[[153, 221],
[179, 183]]
->
[221, 179]

[[110, 147],
[56, 200],
[49, 208]]
->
[147, 56]

[[140, 98],
[154, 108],
[213, 148],
[157, 136]]
->
[98, 154]

[[169, 101],
[225, 102]]
->
[101, 225]

[[155, 37, 202, 51, 156],
[113, 125, 180, 221, 140],
[159, 104, 176, 114, 148]]
->
[156, 221, 176]

[[131, 44],
[130, 112]]
->
[44, 130]

[[215, 57, 104, 141],
[118, 91, 106, 111]]
->
[141, 106]

[[121, 117],
[217, 210],
[134, 114],
[94, 176]]
->
[117, 217]

[[164, 217],
[170, 155],
[132, 115]]
->
[217, 170]
---
[[167, 129, 203, 112, 89, 151, 130, 151, 87, 101, 93, 155, 148, 101, 165, 85],
[162, 124, 214, 131, 90, 182, 134, 148, 97, 118, 103, 166, 150, 111, 195, 109],
[177, 117, 179, 128, 56, 179, 132, 132, 113, 115, 107, 183, 120, 80, 161, 78],
[170, 119, 190, 129, 69, 196, 113, 154, 93, 104, 100, 162, 155, 106, 184, 90],
[168, 116, 149, 104, 82, 183, 129, 151, 94, 142, 103, 163, 148, 93, 158, 92]]
->
[[168, 116, 149, 104, 82, 183, 129, 151, 94, 142, 103, 163, 148, 93, 158, 92],
[177, 117, 179, 128, 56, 179, 132, 132, 113, 115, 107, 183, 120, 80, 161, 78],
[170, 119, 190, 129, 69, 196, 113, 154, 93, 104, 100, 162, 155, 106, 184, 90],
[167, 129, 203, 112, 89, 151, 130, 151, 87, 101, 93, 155, 148, 101, 165, 85],
[162, 124, 214, 131, 90, 182, 134, 148, 97, 118, 103, 166, 150, 111, 195, 109]]

[[183, 121, 122, 153, 125, 122, 132, 124],
[173, 120, 133, 112, 133, 122, 197, 124],
[130, 129, 123, 126, 103, 136, 128, 132],
[140, 118, 125, 127, 122, 136, 117, 129],
[173, 122, 130, 127, 149, 125, 170, 126]]
->
[[183, 121, 122, 153, 125, 122, 132, 124],
[130, 129, 123, 126, 103, 136, 128, 132],
[140, 118, 125, 127, 122, 136, 117, 129],
[173, 122, 130, 127, 149, 125, 170, 126],
[173, 120, 133, 112, 133, 122, 197, 124]]

[[137, 113, 108, 104, 142, 160, 197, 113, 128, 149],
[132, 176, 81, 156, 64, 74, 91, 114, 165, 159],
[134, 111, 82, 105, 135, 165, 208, 101, 137, 159]]
->
[[132, 176, 81, 156, 64, 74, 91, 114, 165, 159],
[134, 111, 82, 105, 135, 165, 208, 101, 137, 159],
[137, 113, 108, 104, 142, 160, 197, 113, 128, 149]]

[[163, 140, 166, 170, 121, 138, 87, 115, 124, 72, 100, 167, 147],
[117, 113, 118, 178, 84, 168, 147, 151, 85, 143, 171, 96, 133],
[89, 70, 167, 90, 122, 86, 112, 168, 191, 116, 127, 135, 183],
[143, 100, 194, 141, 170, 111, 100, 172, 204, 82, 98, 178, 126],
[83, 88, 91, 151, 104, 150, 148, 127, 123, 151, 162, 96, 87],
[180, 174, 156, 124, 179, 127, 133, 120, 132, 132, 102, 177, 137]]
->
[[83, 88, 91, 151, 104, 150, 148, 127, 123, 151, 162, 96, 87],
[117, 113, 118, 178, 84, 168, 147, 151, 85, 143, 171, 96, 133],
[180, 174, 156, 124, 179, 127, 133, 120, 132, 132, 102, 177, 137],
[163, 140, 166, 170, 121, 138, 87, 115, 124, 72, 100, 167, 147],
[89, 70, 167, 90, 122, 86, 112, 168, 191, 116, 127, 135, 183],
[143, 100, 194, 141, 170, 111, 100, 172, 204, 82, 98, 178, 126]]

[[61, 48, 187, 177, 176, 73, 66, 168, 54],
[151, 119, 105, 154, 80, 101, 110, 93, 151]]
->
[[151, 119, 105, 154, 80, 101, 110, 93, 151],
[61, 48, 187, 177, 176, 73, 66, 168, 54]]

[[61, 205, 116],
[154, 186, 45],
[72, 211, 100],
[75, 100, 213],
[214, 74, 102],
[213, 98, 75],
[46, 187, 149],
[59, 123, 202]]
->
[[154, 186, 45],
[213, 98, 75],
[72, 211, 100],
[214, 74, 102],
[61, 205, 116],
[46, 187, 149],
[59, 123, 202],
[75, 100, 213]]
---
[[183, 205, 169],
[78, 167, 103],
[79, 111, 80],
[118, 86, 93],
[158, 160, 150]]
->
[[78, 167, 103],
[79, 111, 80]]

[[114, 117, 142],
[151, 67, 63],
[142, 190, 48],
[41, 143, 162]]
->
[[151, 67, 63],
[142, 190, 48]]

[[157, 86, 44],
[180, 104, 94],
[144, 125, 148]]
->
[[180, 104, 94],
[144, 125, 148]]

[[97, 113, 85],
[179, 202, 154],
[136, 148, 124],
[88, 72, 104]]
->
[[179, 202, 154],
[136, 148, 124]]

[[201, 159, 84],
[189, 103, 200],
[159, 172, 67],
[150, 151, 153]]
->
[[189, 103, 200],
[159, 172, 67]]

[[155, 179, 106, 88, 173],
[117, 44, 200, 121, 101],
[117, 158, 93, 118, 144],
[157, 154, 120, 81, 103],
[115, 39, 194, 121, 102]]
->
[[117, 44, 200],
[117, 158, 93]]

[[129, 106, 127, 50],
[203, 155, 141, 75],
[108, 57, 89, 79],
[66, 166, 192, 99]]
->
[[203, 155, 141],
[108, 57, 89]]

[[181, 91, 150, 99, 59],
[69, 69, 142, 81, 57],
[172, 142, 153, 135, 66]]
->
[[69, 69, 142],
[172, 142, 153]]
